Look-ups in named tables: a row name and a column name give one cell, copied from the table.

Mipuso =
fields: Takigup, Rito, Nen, Reb, Rupifol, Pev, Bet
Vefiko: [139, 199, 143, 111, 161, 140, 137]
Tedaf: [127, 83, 152, 142, 128, 178, 175]
Depob: [144, 107, 170, 151, 127, 211, 97]
Nunitip: [172, 212, 141, 139, 157, 155, 128]
Gopazub: [118, 110, 152, 154, 138, 155, 185]
Rosodet: [126, 206, 115, 121, 146, 155, 171]
Gopa: [127, 123, 188, 161, 140, 125, 213]
Furat: [100, 36, 84, 137, 138, 174, 197]
Tigip: [127, 254, 141, 152, 169, 119, 91]

Rupifol of Gopazub = 138
Rito of Vefiko = 199
Takigup of Tedaf = 127
Takigup of Gopazub = 118
Pev of Tigip = 119
Nen of Gopazub = 152
Rupifol of Tedaf = 128
Takigup of Gopa = 127
Reb of Depob = 151

Table Rigotis
        Fusu  Nalu
Muk      199    45
Dup      123   203
Bivu     220    68
Dopu      93   232
Lozeti    64   165

Muk, Nalu: 45
Muk, Fusu: 199
Dopu, Fusu: 93
Dup, Fusu: 123
Dup, Nalu: 203
Lozeti, Nalu: 165
Which row has the largest Nalu? Dopu

Table Kovaz
         Zenaso  Pogure     Dev  Rasokel  Zekama
Rozis    -0.095  -0.003   0.329    0.986   0.632
Lakekiz  -0.287  -0.247  -0.166    0.646   0.602
Lepe     -0.315  -0.290   0.600   -0.078  -0.183
Zosufi   -0.797  -0.892   0.148    0.658   0.752
Kogarek  -0.354  -0.599  -0.184    0.966   0.744
Tevako   -0.055   0.047   0.096   -0.786  -0.628
Gefiled   0.553   0.551  -0.602   -0.155  -0.562
Pon      -0.677  -0.534   0.532    0.578   0.721
Gasepif  -0.012   0.108  -0.259    0.391   0.321
Zizeg     0.317   0.634   0.308   -0.415  -0.333
Fufe      0.331   0.424   0.593    0.231  -0.176

Dev of Fufe is 0.593
Pogure of Lakekiz is -0.247
Pogure of Kogarek is -0.599
Zekama of Kogarek is 0.744
Rasokel of Tevako is -0.786
Dev of Pon is 0.532
Which row has the largest Dev? Lepe

Fup.tsv
	Folafa	Nebil	Suku	Filekov	Nosanur
Risided	0.259	0.124	0.653	0.156	-0.141
Feli	0.177	-0.539	0.017	-0.628	0.226
Puzaso	-0.177	-0.419	-0.122	-0.699	0.130
Rafop	0.076	-0.003	-0.108	0.327	0.300
Vitavo	0.178	0.073	0.559	0.209	-0.357
Sop	0.314	0.121	0.184	0.369	-0.233

What is the Suku of Sop in Fup? 0.184
What is the Nosanur of Rafop in Fup? 0.300
What is the Folafa of Puzaso in Fup? -0.177
What is the Suku of Risided in Fup? 0.653
What is the Filekov of Feli in Fup? -0.628
What is the Folafa of Feli in Fup? 0.177
What is the Filekov of Vitavo in Fup? 0.209
What is the Folafa of Sop in Fup? 0.314
What is the Nebil of Rafop in Fup? -0.003
What is the Folafa of Vitavo in Fup? 0.178
Which row has the largest Nosanur? Rafop

Kuvis
         Vol  Geg  Zimaguf  Daz  Mel  Rudeke  Kevif  Siret  Denuz
Rinom    122  145       62  122  112      86    162    134     97
Seg      143  116      193  148  163     180     88    149    156
Zogeb    125  138       81  133  141     114    153    138     46
Dima     132  133       97  130  107     102    114    166    208
Dofakin  131  124       87  156  183     145    106    187     13
Zos      122  144       70  124  120      96    167    127     76
Feluran  137  116      131  162  199     174     87    185     30
Zadet    123  139       73  132  136     106    154    141     54
Zoreda   140  112      151  164  201     185     73    189     52

Siret of Zogeb: 138
Daz of Zadet: 132
Kevif of Zadet: 154
Mel of Feluran: 199
Geg of Rinom: 145
Mel of Zogeb: 141
Siret of Feluran: 185
Vol of Zadet: 123
Kevif of Zoreda: 73
Geg of Feluran: 116
Siret of Seg: 149
Daz of Zoreda: 164
Kevif of Zogeb: 153
Siret of Dima: 166
Geg of Zogeb: 138
Mel of Zadet: 136

Table Lasilas
|  | Sukipi | Kupod | Mume | Tovu |
|---|---|---|---|---|
| Buke | 2951 | 7917 | 3065 | 5740 |
| Pivat | 4973 | 7090 | 3088 | 4880 |
| Lorufe | 4608 | 6289 | 6494 | 3542 |
| Muti | 5821 | 5684 | 2231 | 5241 |
| Zag | 4867 | 6600 | 1066 | 7340 |
| Dusetum | 5569 | 7119 | 1668 | 6209 |
| Tos | 3135 | 4186 | 4906 | 3876 |
| Zuk | 7470 | 5559 | 1535 | 4592 |
| Tiz | 4004 | 6593 | 2296 | 5749 |
| Gobagir | 4194 | 7268 | 3002 | 5248 |
| Botal | 2203 | 3013 | 5363 | 4861 |
| Nak | 7009 | 4292 | 2637 | 3437 |

Zag, Sukipi: 4867
Nak, Mume: 2637
Gobagir, Sukipi: 4194
Lorufe, Mume: 6494
Buke, Tovu: 5740
Lorufe, Tovu: 3542
Zag, Tovu: 7340
Muti, Mume: 2231
Muti, Sukipi: 5821

Table Sib
cols = Nesonun, Noz, Milem, Viso, Nup, Muv, Pifanud, Fir, Duzeken, Nusod
Deg: [49.34, 65.44, 38.72, 49.95, 48.78, 50.56, 35.11, 47.20, 38.49, 40.39]
Fom: [56.85, 42.83, 53.72, 71.04, 57.06, 11.86, 20.11, 42.96, 38.31, 40.59]
Zibope: [45.40, 54.12, 66.09, 71.42, 44.27, 61.59, 28.14, 45.34, 45.04, 53.87]
Seno: [61.27, 58.22, 36.60, 52.65, 42.10, 56.46, 80.10, 62.93, 68.10, 60.18]
Pobefo: [39.92, 52.26, 61.97, 56.35, 46.64, 42.16, 32.05, 43.32, 57.75, 51.04]
Dus: [60.26, 43.30, 51.54, 52.70, 53.71, 58.27, 34.86, 55.18, 52.59, 67.64]
Bele: [52.81, 59.69, 58.50, 62.38, 50.13, 40.87, 56.94, 49.22, 54.51, 48.35]
Vopiram: [55.34, 32.85, 59.59, 70.35, 69.77, 53.18, 28.17, 43.59, 40.51, 40.00]
Bogu: [33.17, 95.15, 57.35, 95.00, 96.02, 42.56, 11.59, 40.26, 29.45, 77.98]

Dus, Noz: 43.30
Deg, Pifanud: 35.11
Bogu, Viso: 95.00
Deg, Viso: 49.95
Dus, Fir: 55.18
Bele, Nesonun: 52.81
Pobefo, Pifanud: 32.05
Vopiram, Nusod: 40.00
Seno, Fir: 62.93
Dus, Nup: 53.71
Fom, Nup: 57.06
Seno, Nesonun: 61.27
Zibope, Milem: 66.09
Dus, Nusod: 67.64
Vopiram, Pifanud: 28.17
Fom, Viso: 71.04
Deg, Fir: 47.20
Bele, Noz: 59.69

Kelinel:
|  | Pafep | Mubivum | Kasefem | Zov |
|---|---|---|---|---|
| Ripalep | 0.6 | -0.2 | 0.5 | 0.3 |
| Gogal | 0.0 | -0.3 | 0.6 | 0.3 |
| Lus | 0.6 | -0.5 | -0.1 | 0.7 |
| Ven | 0.2 | -0.3 | 0.5 | 0.1 |
| Famu | 0.1 | -0.4 | 0.3 | 0.2 |
| Tode | 0.0 | -0.4 | 0.3 | 0.0 |
| Diseba | 0.0 | -0.3 | 0.7 | -0.2 |
| Fivi | 0.6 | -0.4 | 0.0 | 0.9 |
| Mazuf | 0.2 | -0.4 | 0.4 | 0.3 |
| Pugom | 0.1 | -0.4 | -0.1 | 0.1 |

What is the Mubivum of Tode in Kelinel?
-0.4
What is the Mubivum of Ripalep in Kelinel?
-0.2
What is the Pafep of Gogal in Kelinel?
0.0
What is the Pafep of Ripalep in Kelinel?
0.6
What is the Pafep of Famu in Kelinel?
0.1
What is the Mubivum of Lus in Kelinel?
-0.5
What is the Pafep of Pugom in Kelinel?
0.1
What is the Zov of Mazuf in Kelinel?
0.3
What is the Mubivum of Diseba in Kelinel?
-0.3
What is the Zov of Famu in Kelinel?
0.2
What is the Kasefem of Pugom in Kelinel?
-0.1
What is the Zov of Gogal in Kelinel?
0.3

